In the data rows, the value 128 means zero.
Here are some rows, each followed by its group. Groups can overlap.
[130  60 102 106 139 172 137 152 115 116  57 142 113 145 184 101  75 112
 107  99 182 110 171 118 117 109 164 164 126 124 137 107 144 102 114 117
 145  82 141 123  84 112  79 133 125 121 153 163 152 104  92 104 122 105
 156 144 114  80 139 144 138 152 118  57] Z586
[159 140 130 152 103 165 121 152  97 151 111  90  96 124 137 106 128 105
 160 167 132 146 101 152 130 142 139 116 123 102 118 152 159 174 135 181
 134 117 144 165  96 133  99 116 102 135 143 187 136 143 133 123 141 157
 114 124 126 134 153 151 138 126 127 129] Z346
[ 95 123  80 127 133 132 135 164 108 110 103 113 158 140 138 119 120 137
  90 130 151 156  95 124 120 167 126 135 174 179 142  90 152 164 109 107
 199 115 138 104 121 213 111 135 100 160 105 124 125 116  56 116  81 174
 175 115 142 210  66 138  80 115 173 159] Z281
[ 96 100 115  70 128 118  91 174 148 138 116 175 195 145 182 104 144 137
  48  61 195  67 176  70 159 129 101 208 171 139 190 130 140  97 108  72
 171 174 147  71  81 127 146 109 149 139  75 141 154  80 111 121  92  45
 155 187  83 129 143 138 142 191  96 103] Z839
[127 161  87 110 131 159 150 108 107 118 165 123 106  93 120 141  90 185
 107 143 109 182 138 125 131 137 159 100 179 175  85  80 131 193  94 118
 141 110  94 123 162 195 119 158  76 112 124 151 147 124  82 165  90 180
 138  75 196 104  50 166  62  80 183 177] Z533
[110  59 145  22 100 107 133 147 144 133  91 138 161 164 189 116 154 112
  54  42 210  81 195  22 163 146 111 219 191 169 160 137 112  82 134  85
 176 152 105  22  99 130 146  61 163 119  74 100 152  72  71  92 108  76
 150 195  77  84 151 149 143 177  85  73] Z839
[177 150  99 130 135 167 124  95 143 143 130 183  71 136  74 147  82 206
 139 164  47 155 183 123 123  94 159  85  89 175 139  99 110  95 104 119
  80  82  66 130 138 100  78 176  97  67 203 123 142 100 139 182 105 127
 156  86 182  66  84  92  92 115 184  96] Z166
[159 131 197 196 157  79 119  75 135 142 132  81 126 118  78 161 184 111
 198 181  80 135  55 192 137 164 100 107  54 123 121 188 143 103 205 187
  80 144 129 190 171 118 197  99 155 132 134 154  64 199 170 105 179 140
 102 122 116 160 155  89 177 150 129 126] Z579
[150 133 136 141 124 122 144 120 163 124 157 115 118 154 136 151 149 129
 143 169 124 126  83 155 105 118 153  99 109 124 135 147 123 155 104 141
 110 128 149 135 113 163 160 153 145 147 132 161 115 136 132 150 122 157
 133 131 120 164 125 154 133 128 128 119] Z346
[150 143 166 141 127 120 150 125 118 133 152  93 130 121 144 137 146  95
 158 141 129 135 107 137  86 152 119 109 113 108 125 148 100 141 183 122
 131 132 147 149 155 132 146 116 139 125  97 124 118 164 144 111 136 151
 100 140 124 163 142 140 137 145 120 147] Z346
[146 132 195 139 141 117 198  93 136  97 184 114  57 119 124 114 153 133
 135 129 112 149 125 160 111  90 175 114 102  77  74 146  91 156  72 109
  48 168 129 144 175 100 170 134 143 104 104  94  81 160 140 185 172 127
  36 128 143  71 153 159 157  91  96  92] Z819
[139 191  99 120 150 147 114 118  91 105 137 102  73 137 147 127 108 166
 115 164 134 220 124 134 132 148 162 109 157 161 105  64 192 208  96 137
 133  84  69 126 148 170  76 139  57 116 142 114 135 105  81 193  79 204
 135  71 185 125  56 183  72  47 157 175] Z533
[146 130  83 124 139 192 107 111 118 132 140 165 103  97  68 155  30 187
 144 166  58 167 178 100 147  83 179  97 127 173 107  97 137 106  72 137
  89  79  77 151 116  95  82 190  92  64 203  81 176 106 145 174 115 136
 166  74 193  39  88  98  84  84 202 121] Z166
[178 143 159 175 162  81 172  66 166 106 159 140  71 118 104 109 151 144
 146 130 109 141 129 183 116 104 151  97  91  81  81 160 100 127 110 141
  72 162 128 160 173  69 152 170 157 104 127 150  91 139 180 167 173 108
  73 122 144 108 159 134 170 107 113  79] Z819
[139  98 103 106 134 184 120 149  77  88 122 134  99 118  99 117  69 169
 107  77  58 182 185 106 148 105 195 116 126 175  77  67 113 106 110 137
 112  36  68 143 122 114  55 148  89  70 197 102 169 117 127 174  97 159
 159  88 172  45  94  89  99  99 188  77] Z166
[140 193 111 119 148 164 131 127 119  77 157 112 124 135 128 157 107 162
 107 145 117 189 102 115 141 138 151  76 169 186 109  87 147 190  57 124
 136  78  88 118 173 191 160 159  77 128 109  81 132 112  93 171 120 196
 128  85 181 129  47 191  68  72 165 180] Z533
[137 161 109  92 129 196 172 137  68 110 182  96 110 108 151 144  85 181
 105  77 124 194 127  96 110 111 170  83 176 184 101  94 132 185  72 150
 146  65  43 130 179 210  97 144  48 101 112  68 120 149  80 137  92 211
  88  67 201 131  72 177  59  80 207 187] Z533
[132 132 124 166 151 113 145 108 113 116 112  91 118 126 137 148 148 102
 163 141 121 130 110 170  97 156  85  95 130 105  99 122 137 130 167 137
 120 114 139 127 154 132 107 140 130 153 102 141 107 143 137  98 162 160
 107 126 136 182 139 143 141 132 116 143] Z346
[ 85  76 116  60  79 147 105 180 162 149  93 161 149 137 163  87 145 133
  28  50 193  69 199  58 185 131 135 220 196 172 140 114 131  54 120  87
 191 138 145  74  79 116 131  77 143 123 105  79 153  62  95  77  96  61
 172 195  70 149 140  87 138 142  72  70] Z839
[ 81 141 109 124  97 164 136 172  86  89 131  49 166 125 176 143 124  96
  86 118 171 144  89 141 100 156 116 128 191 148 127 128 138 169 119 131
 183 107 144 111 135 181 103 100  69 146 104 118 137 139  71  82 113 191
 136 128 146 192  75 133 100  77 146 138] Z281
[155  95  77 118 117 129  79 137 127  91  86 162 147 123 195  95  92 158
 126 133 135 109 155 115 156 119 182 144 136 119 167  85 170 102 108 152
 130  93 111  83  13 128  94 164 114 150 159 170 172  79  90 134  97 101
 175 157 115 108 145 138 134 166 143  84] Z586
[123 144  83 112 117 137  92 145 132 124 116 101 169 160 152 147 124 155
 117 169 130 150 105 129 124 161  94 124 166 152 179  66 179 178 134 137
 192 117 118  87 117 190 109  96  83 145 114 164 139 115  80 102  77 166
 177 123 136 170  77 156  91 124 155 194] Z281
[ 83  88 105  20 104 104  95 154 157 136  99 172 183 141 198 133 151 123
  27  48 207  61 170  60 149 102 129 216 167 179 196 115 109  90 120  38
 186 191 146  57  76 156 143  85 169 127  57  58 176  62  53 120  97  74
 174 183  66 122 126 148 125 163  85  98] Z839
[127  94  84 102 117 164 126 156 166 143  99 153 156 145 180 104 111 128
 102 116 133  86 159 116  99 106 143 135 152 106 127 116 152 118  75 102
 156 130 171  82  69 108 104 180 136 146 160 197 159  81 129 169 123  94
 180 153  94 160 164 158 137 173  92 100] Z586
[145 175  96 122 149 133 143 123  87  91 149 106 108 125 145 106  87 183
 104 155 124 209 157 135 124 148 139 101 169 168 122  59 166 196 102 113
 148  68  61 172 149 197  86 170  74 109 146 140 104 109 106 178  85 198
 124  70 177 126  43 174  64  54 187 164] Z533
[102 142  87 128 122 136  88 160 127 171 105 136 158 129 146 159 113 138
 122 185 125 120  99 106 125 152  64 120 188 149 156 105 162 146 110 104
 172 111 147  67  97 188 113 125  82 161 142 139 165 107  94 104  99 153
 191 111 147 171  83 137  84 129 151 195] Z281
[119 102 193 119 114  91 139 113 148 157 121 126 146 166  89  98 168 121
 124  63 139 105 122 127 161 163  79 184 106 135 161 169 103  61 223 164
 124 177 145 179 158  78 171  59 178 161  74 164  98 163 143  76 136  90
 113 169  83 143 184  92 184 193  97  76] Z240
[109 111 169 129 103  57 130 104 170 171 142 160 144 143  78 152 180  69
 153 124 129  63 109 138 126  92  97 133  84  85 128 203  82  93 135 130
 119 196 180 118 132  86 155  93 206 163 105 127  98 160 179  82 192  91
  95 171  91 141 177 106 170 190  90 123] Z240
[153 125 157 147 150 114 204 108 139 139 134 132  89 155 101 120 106 119
 125  91 107 135 160 137 159 135 137 135  71 108  68 111 108 113 195 122
  86 122 102 172 172  89 119 136 149  75 117 125  74 141 165 126 150 104
 100 125 129 119 152 128 156 128 105  88] Z819
[109 141 147 167 153  92 127  96 134 137 142 111 127 129 135 139 165 113
 176 150 116 114  80 171  99 138 105  71 117  84 140 157 156 154 144 153
 121 131 144 167 150 150 159 139 126 145 102 165 111 151 147 131 152 147
 136 124 123 199 148 137 130 119 119 158] Z346
[148 143 167 158 121 151 155 102 143 102 139 139  91 100 113  89 109 130
 149 135 128 135 112 159 147 116 139 118  76  94  83 190 119 127  82 173
  84 164 102 158 161  81 159 167 127 122 137 123  79 154 162 151 155 115
  59 119 160  84 154 145 165 106 127 108] Z819
[134 146 163 202 181 110 134  89 130 165 136  91 101 136  62 162 184  74
 200 173 104 120  79 189 104 132  46  96  69  52  89 196  95 133 160 134
  68 162 181 173 195 110 161 116 158 133  85 131 110 198 198  67 219 131
  72 128 119 187 166  97 163 116  95 156] Z579
[145 138 150 143 141 123 125 135 111 129 140  89 111 146 116 120 134  85
 165 138 145 141 116 129 106 132  98 117 125  91  95 142 107 179 152 139
 137 123 177 146 145 138 125  99 119 137 110 173 103 173 124 105 157 144
 108 117 128 167 131 166 137 111 121 143] Z346
[125 106  95 113 105 154 125 151 126 129  96 134 149 119 191  60  72 165
 103  83 127 106 164 124 113 123 105 146 120  84 168 117 164  89 165 170
 159 121 101 114  69  96  71 169 126 133 135 213 170  90 106 150  77  79
 182 148 106 138 143 134 139 155 109  67] Z586
[111 122  61 153 109 172  97 188  94 149 112  95 148 124 180 105 131 124
 118 165 146 160  89 112  96 168  77 115 164 140 146 106 171 186 114 160
 181 110 143 128 119 186  83 124  80 153  99 158 140 138  85  99  92 182
 158 103 144 197  67 137  88 109 180 199] Z281
[128 145 127  98 134 109 193 122 166 116 160 148 103 139 106 130 128  87
 140 118 118 105 129 121 108  92 148 106 107 113  99 141  90 104 101  93
 104 152 143 136 176  98 123 140 167  71 114  77 108 128 147 122 150 121
  76 135 123  84 138 168 135 137 105 100] Z819
[132 116 165 158 164  55  70 122 185 134 114 143 136 162 104 153 186  52
 150 127 119  58  82 167 171 107 111 154  89  99 139 176  95  74 155 109
  97 188 181 119 135  82 191 114 218 163  80 115 159 137 138  84 177  75
 112 175  75 108 152 118 173 207  76 106] Z240
[146 101 157 211 183  96 170 132 147 110 113  35 101 155  82 131 183  52
 173 149 129 138  67 209 106 141  59 110  63  69  67 178  96 105 163 146
  85 138 177 170 215  89 164 104 156 124  83 158  41 199 149  70 215 137
  66 134 120 153 171 123 193 134  96 126] Z579
[147 130 116 114 148 155  93 115  83 114 178 168 103  90  62 151  56 200
 141 150  51 166 164 126 143  87 182  81 116 195 117  83 124 106  78 117
 108  83  78 144 117  97  90 160  97  67 223  88 162 110 145 155 110 140
 173  69 186  36  78  96  86  86 202 111] Z166
[169 145 129 159 174 119 122 126 150 178 148 116 106 121 123 140 148 101
 182 171 108 134 112 164  83 123 113 100  97 118 106 150 136 144  94 138
 109 154 163 147 126 111 140 179 116 129 134 156 153 125 138 139 171 128
 115 102 126 168 149 146 128  97 125 176] Z346
[143 148 137 130 139 138 175  90 148 103 169 130  94 108 103 159 134 128
 153 122 116 135 117 155 133 122 172 103 114 102  78 153 114 137  90 129
 105 159 137 143 165 122 153 126 135 127 136  85 114 142 147 156 170 140
  70 138 147 129 149 146 144  86 103 141] Z819
[101  95 152 166 154 104  94 123 143  97  84 115 141 153 119 122 145  72
 123 104 132  83 108 168 150 115 121 161  92 128 122 152 108  74 146 146
  95 148 165 108 122 107 155 101 154 135 109 120 137 160 136  74 169 113
 121 165  99 149 152  89 177 146  85  62] Z240
[105 119 155 133 110 109 126 111 156 164  98 146 135 126  66 122 192  95
 145 103 150  90 115 120 132 125  89 169 102 111 160 181 111  57 197 135
 118 157 178 147 138  85 136  88 189 149  97 118 113 156 146  69 148  77
  89 169  85 134 189  46 179 184  90 102] Z240
[192 104 222 166 146 107 173 109 110 156 133  58 114 125  95 141 170  80
 182 120 126 138  84 171 122 148  83 146  75 107 110 160  94  96 186 163
  94 141 134 209 186  99 163  64 142 145 111 126  87 199 152  65 183 131
  77 132 103 150 183  93 171 132 136 119] Z579
[124 164 106  99 130 150 152 167 126 165 125 104 133 137 149 160 106 115
 121 119 179 142 106  93  83 146 103 112 180 133 141 141 152 191 113 119
 208 114 114 123 120 186  82 109 113 126 111 155 137 134  86  91 127 160
 131  93 135 164  81 192  73 105 138 202] Z281
[ 84 124 101 135  88 169 142 162  90  84 108  81 166 118 160 134 144 126
 100 126 169 171  94 107 112 162 120 130 202 171 131 123 178 205 118 154
 194  90 125  83 105 193 135  74  60 180 138 101 162 127  40 118 101 209
 170 113 146 144  76 123  98  79 161 164] Z281
[190 164 134 120 139 148 160  97 120  97 146 136  58 130 121 115 110 145
 133 115 117 140 121 134 133 117 146 110  99 120  77 148 103 141 129 138
  99 145 132 167 167 116 138 155 143  96 131 130  99 146 151 149 157 132
  62 136 132  83 139 165 151 128 140  89] Z819
[133 135  79 126 147 176 129 130 152  94 155 182 117 111  95 174  53 176
 130 153  72 151 192 114 153  73 171  95  95 183 132  56 101 108  86  89
  85  56 122 151 117 123  63 173 104  73 191 131 146 108 168 195 125 136
 153  72 191  64  87 100  85 110 149  91] Z166
[132 107 186 207 169 118 168 107 116 112 111  61  98 143  79 148 169  39
 207 167 118 132  50 191 107 126  99 114  67  60  80 163 119 108 175 189
  72 144 175 171 188  91 161 120 161 153 102 151  79 215 146  89 210 137
  74 138 111 128 170 144 184 120 108 130] Z579
[ 97  85 126  52  87 117 141 165 144 120  89 138 183 156 164  98 172 132
  36  36 226  78 162  81 151 154 154 197 178 164 153 100 129 116 106  54
 189 174  95  77 102 151 153  50 143 139  92  87 140  71  87 101  94  90
 121 182  61 124 152 133 139 147  75 113] Z839
[117 202 132  94 108 149 132  99 109 110 156 120 118  92 186 143  70 183
 111 172 116 202 150  81 149 145 135  94 188 190 123  50 165 219 116 132
 138  63  91 135 143 192  84 139  68  98 156 185 127 123  68 177  69 198
 119  65 180 101  54 169  69  77 188 159] Z533
[141 141 170 160 182  88 115  96 131 147 120  93 123 135  42 167 163  71
 198 165  90 129  69 194 104 126  80 107  72 100 123 203  81 116 180 152
 106 149 180 165 167  87 169  93 170 152  88 106  84 197 196  72 197 134
  75 128 124 118 161 104 158 143 119 153] Z579
[ 78 139 102  81 124 168 155 173 108 202 133 122 148 137 147 148 140 111
 103 123 132 156 118  72 106 179 102 136 178 139 112 123 112 167 140  82
 182 132 138  73 135 196  97 123 111 122  85 113 150 123  83  90 110 177
 162 119 143 158  76 165  80 110 178 193] Z281
[127 141 111 148 150 124 182 128 152 186 149 131 124 148 102 129 169 101
 166 129 103 111 105 145  66 114 109  92 123  69 104 144 102 178 135 136
 126 122 189 113 154 144 122 123 153 126 127 152 153 143 129 121 146 135
 114 133 135 164 138 140 128 141 144 168] Z346
[132 103 101  94 102 139 133 126 161 118 120 156 124 112 196 105 129 158
  96  60 153  93 143 103 143 122 168 158 133  94 143 119 160 105 111 132
 142 132 166  81  68 120 100 151 120 142 142 169 189  91  94 157 100  97
 165 175 108 115 144 156 148 168 112  46] Z586
[111  85 150  30  68  85 119 164 128 107  77 152 186 126 226  51 134 139
  42   3 237  84 195  34 196 142 120 228 187 160 181 110 150  81 166  90
 172 168 100  88  84 133 143  33 130 110 104 130 107  84  77 123  61  78
 111 200  77  94 146 152 159 162 101  66] Z839
[169 118 162 107 125 131 175 128  94  82 165 138 121 133 113 126 110 127
 142 124 114 157 138 128 111 107 159 126  84 115 136 126 103 138 136 122
  66 158  96 170 158  83 153 140 141  94 133 123  85 156 171 162 125 121
  65 123 135  76 166 155 149 135 125  84] Z819
[130 112 116 155 114 178 156 155 119  98 131  62 110 139 150 123  98 116
 132 174 135 145  95 187  97 148 151 118 107 103  83  95 124 154  95 164
 101 128 135 149 138 120 138 117  94 139 124 168 113 163  97 127 159 145
  77 127 145 120 132 162 141  90 145 117] Z346
[ 74 121 140  67  80  96 103 169 142 157 106 164 188 160 198  90 161 141
  57  78 178  67 180  77 173 130 123 194 172 125 196 106 152 103 140  79
 201 152 147  94  78 148 117  72 167 124  85 114 119  90 109  95  69  74
 153 196  52 160 144 112 139 199  86 111] Z839
[ 98 116 125  96  81 161 106 188  49 140 103  92 200 129 135 129 135 112
 102 110 166 146 102  75 115 156 104 155 186 159 169 128 140 176 139 160
 175 116 125  95 115 173 119  86  71 159 139 145 136 150 114  94 109 174
 160  96 128 164 112  91  90 119 168 185] Z281
[160 133 107 101 117 177 110 111  75 134 115 161  90  88  91 151  64 187
 142 125  53 159 197  88 135  80 155 111 130 173 106 111 131 115 121 158
 103  82  91 150 122 104  39 143  83  52 199 108 182 134 154 164  94 139
 144  75 186  41 109  86  95 105 186  85] Z166
[ 68  99  95  54  80  80 128 147 192 128 137 168 189 173 197  84 140 103
  24  83 198  56 162 100 145 128 137 191 170 117 162 102 114 130 126  41
 188 189 155  17  86 155 134 115 188 118  98  93 161  51  86 160 110  72
 172 201  59 128 125 197 133 171  28  95] Z839
[218 168 164 138 155 134 129  78 157 142 157 178  68 104 124 140  65 143
 163 161 111 135 152 150 169  96 143  99  79 125 133 136 117  93 161 144
  69 128 101 198 133  72 138 130 151  90 166 179  95 143 135 122 162 103
  65 119 158  44 149 157 153 129 129 106] Z819
[128  97  70 113 104 137 110 122 170 160 116 179 137 109 201 108 109 160
 107 140 143  90 158 129 117  89 154 130 158  98 167 112 159 124  89 118
 130 116 166 111  48 114  87 185 143 187 176 212 183  66 125 160 103  91
 179 146 106 139 132 168 120 138 124 110] Z586
[126 130 116 163 133 118 150 145 132 122 137 102 127 137 130 136 130 106
 147 158 139 144 103 155  98 124 112  83 120  71  99 114 141 157 115 148
 134 117 153 135 143 138 123 146 129 142 118 175  95 146 122 135 140 134
 122 112 140 148 144 171 136 132 131 148] Z346
[141 133 147 158 134 122 160 120 106 109 123  84  76 147 133 115 158 115
 148 129 115 141  88 154 130 148 103 102 114  91  85 126 147 152 171 174
 111 126 130 150 151 145 136  98 121 152 108 169 101 165  91  92 131 162
 108 126 143 165 127 154 149 112 154 135] Z346
[152 117  96 114 123 159  95  96 104 102 128 146  91 108 104 146  69 176
 133 167  59 179 171 108 130 123 181 107 134 177 114  79 139 116 106 116
  81  61  58 123 123 117 106 195  76  63 188  89 166 102 112 177 114 153
 165  88 182  40  69 119  94  82 165 117] Z166
[112 130  78 154 141 164  70 186  73 141  60  87 170 142 131 114 137 130
 117 144 141 136 117 108  88 169  57 132 185 161 145 102 176 124 134 124
 199  57 117  93 100 164  65 128  98 151 134 144 171 111  76  60  94 153
 208 107 128 200  91 113  83 114 153 189] Z281
[150 157 198 118 126 125 189 111  76 115 137  85 107 109 137  72 118 135
 136  50 159 157 138 110 134 139 158 141 121 122  86 125 132 122 150 154
 102 108  74 190 183  99 134  78 112  96 107 139  91 162 116 155 135 142
  52 128 135  97 158 152 158 120 122  90] Z819
Which 4 groups are nearest to each row below, nearest first, going by the distance to the centre of the group?
[154 152  48 152 154 152  85  89 164 121 176 213 108  95  83 176  79 189
 163 213  41 134 173 165 118  50 165  66 119 152 151 145 111 104  51 122
 114  77 101 124 108 115  98 231 115  92 200 113 175  83 206 187 128 118
 165  77 188  81  79 128  65  99 164 186] ~ Z166 Z533 Z819 Z346
Which 3 groups are nearest to each row below, nearest first, going by the average distance to the group's rows?
[ 84 136 110  34 101 113  68 123 156 127 134 174 197 141 201 106 149 178
  40  56 174  72 183  54 188 137 135 208 196 162 177  92 139  85 125  73
 179 159 131  92  87 132 158  64 150 146  85 105 153  48  79 139  55  62
 149 194  63 132 135 158 129 196  87 114] ~ Z839 Z586 Z281
Which 4 groups are nearest to each row below, nearest first, going by the distance to the group's nearest row?
[151 145 119 159 176 134 110 118 127 130 120  81 120 121 113 135 144 108
 155 145 106 135 102 148  90 139 121 102 144 108 125 148 140 152 120 152
 123 101 170 124 162 141 128 131 129 141 119 164 147 141 126 106 132 150
 127 109 126 166 134 155 128 148 117 174] ~ Z346 Z819 Z281 Z240
[171 143  89 134 133 197  87 103 109  82 117 163  98 100  88 144  49 200
 141 125  39 167 195 119 151  97 184 102 111 195 127  78 122  86  82 142
 110  87  56 134 105  86  79 200  61  63 220 104 167  94 160 193 125 145
 168  72 184  52 100  82  87 104 167  96] ~ Z166 Z533 Z586 Z819
[168 106 190 225 150  85 150 123 163 108 139  64 102 160  71 141 177  69
 179 185 131 137  55 227 121 160 101 109  76  65  69 166 101 129 167 165
  63 177 150 179 193 106 211  93 141 177  87 139  77 209 149  68 212 139
  55 130 124 196 167 103 190 105 100 162] ~ Z579 Z346 Z819 Z240
Which 3 groups are nearest to each row below, nearest first, going by the distance to the centre of the group?
[151 126 109 161 131 165  94 128  98 118 106 173 104  91  99 141  52 150
 143 186  48 164 183  95 148  93 172  90 103 191 110  84 152 138  97 105
 100 105 101 144 118 121  56 194  80  58 245 112 134 111 153 190 121 145
 185  82 192  69  95  98  96 100 177 121] ~ Z166 Z533 Z819
[136 170 131 134 125 136 175 131 109  96 170 116  99 142  88  96 135 121
 124 107 115 138 130 148 139 123 159 117  90 100  76 142 109 152 150 136
  90 145 138 142 178  98 157 162 138 133  75  97 100 147 155 139 160 111
  76 145 124 122 150 126 155 107 119 112] ~ Z819 Z346 Z579
[100 123 103 110  91 163 131 139 157 143 100 178 170 111 172 137  98 142
 107 107 137  86 151 116 132  90 167 123 124 107 141 131 146 132 102 135
 161 146 163 109  34 135 115 173 120 138 144 145 169  84 122 155 137  95
 174 143 102 142 141 127 133 142 122 105] ~ Z586 Z346 Z281
[106  54 173 147 154  86 102 119 130 124  87 101 146 166  79 128 171  69
 132  94 151  99 122 137 158 151 101 206  98 127 126 154  68  39 218 140
 120 140 121 139 143  68 171  52 191 144  64 111 103 163 145  35 170  94
 108 176  70 155 159  64 177 192  78  86] ~ Z240 Z579 Z346
[128 146 134 153 147 146 145 127 117 133 107  89 116  96 145 117 124 124
 167 141 129 125 115 140 150 139  81 125 132  97 135 140 144 144 136 167
 110 121 130 164 121 134 123 107 105 145 118 169 105 155 138 123 125 132
 102 130 137 151 133 114 150 135 146 135] ~ Z346 Z819 Z281
[122 126  56 138 156 165 106 116 173 142 187 198 107  89  47 168  97 158
 138 161  28 132 177 123 133  47 191  70 116 122  98 113  86 122  48  98
 108  89 132 137 103 104  79 228 126  67 205  68 164  83 191 200 141 110
 199  68 175  77  93  89  69  88 149 157] ~ Z166 Z819 Z533
[140 150 146 155 145 110 154  72 135 131 163 145  88 124  76 125 121 143
 151 139  89 153 132 153 116 129 125 129  80 105 126 130  88 138 150 131
  80 145 122 152 152  87 128 142 146 127 122 161  98 144 161 170 120 112
 107 112 140 107 140 124 150 148 106 125] ~ Z819 Z346 Z579
[144 144 146 132 150 152 166 113 132 166 140 114 110 125 152 138 121  97
 145 120 135 126 113 133  96 134 106 110 106 101 116 132 129 139 127 123
 135 110 167 103 139 133 113 134 145 116 121 159 127 149  89 121 148 152
 109 115 131 103 140 184 138 129 122 120] ~ Z346 Z819 Z586
[152 200  74 125 171 149 113 108 119 140 175 143  98 100 123 151 110 174
 126 200  97 190 138 106  84 158 131  96 157 196 111  84 151 195 115 112
 117 132 123 158 134 185  88 163  86  97 139 114 129  71  87 205  86 182
 160  68 168 114  56 171  51  59 179 215] ~ Z533 Z281 Z166
[119 128 127 168 136 126 157 130  93 141 117 103 135 120 122 131 110 103
 165 154 144 132 105 165 104 139  94  88 106 120 118 151 119 151 162 145
  95 106 162 140 132 146 116 156 140 148 122 172 107 159 147  97 140 149
 103 119 134 181 135 146 131 125 154 124] ~ Z346 Z819 Z579
[ 94 118 116  71 109  84  77 158 147 142 132 182 160 151 189 109 163 127
  59  97 190  72 166  56 173 128 118 199 203 155 175 125 154 126  93  52
 156 168 129  40  60 158 154  80 163 156 105 112 160  61  90 130  69  65
 152 199  58 153 138 140 129 190  81 113] ~ Z839 Z586 Z281
[ 70 107 124  33  86 105 129 154 130 114  85 145 193 132 195  59 149 151
  34  22 207  82 203  26 184 142 113 217 197 160 171 116 141  97 141  69
 195 155 115  77  95 155 145  31 138 118  99  81 107  58  77 121  67  85
 144 203  76 154 151 108 140 142  63  92] ~ Z839 Z586 Z281
Which 4 groups are nearest to each row below, nearest first, going by the average distance to the group's rows?
[140 122  75 123 105 131  87 143 195 182 150 212 176 122 180 131 113 140
 131 166 101  57 154 138 111  93 119 114 119  61 173 138 167 126 103 112
 146 180 182  81  46 105 120 194 150 156 181 207 165  74 192 152 113  60
 166 155 107 166 163 135 134 189 111 102] ~ Z586 Z346 Z240 Z839
Which 3 groups are nearest to each row below, nearest first, going by the distance to the group's nearest row?
[110  84 138  70  81 125 106 165 131 111 100 150 186 147 178  75 145 141
  44  75 218  79 175  70 188 133 105 202 177 164 181 106 152  96 119 106
 174 178 108  76  84 131 152  53 139 111 122  95 123  69 102 126  76  67
 153 195  83 144 155 128 147 149  64  96] ~ Z839 Z586 Z240
[161  90  95  93 150 196 118 153  99 119 129 193 111 116 104 149  61 161
 127 134  54 158 196  77 108  82 192 103  96 196 155  90 108 104  88 114
 119  67 102 117 119 119  62 169  70  60 216  80 182 117 144 150 112 160
 158  81 173  47  96  89  79 103 190  96] ~ Z166 Z533 Z586
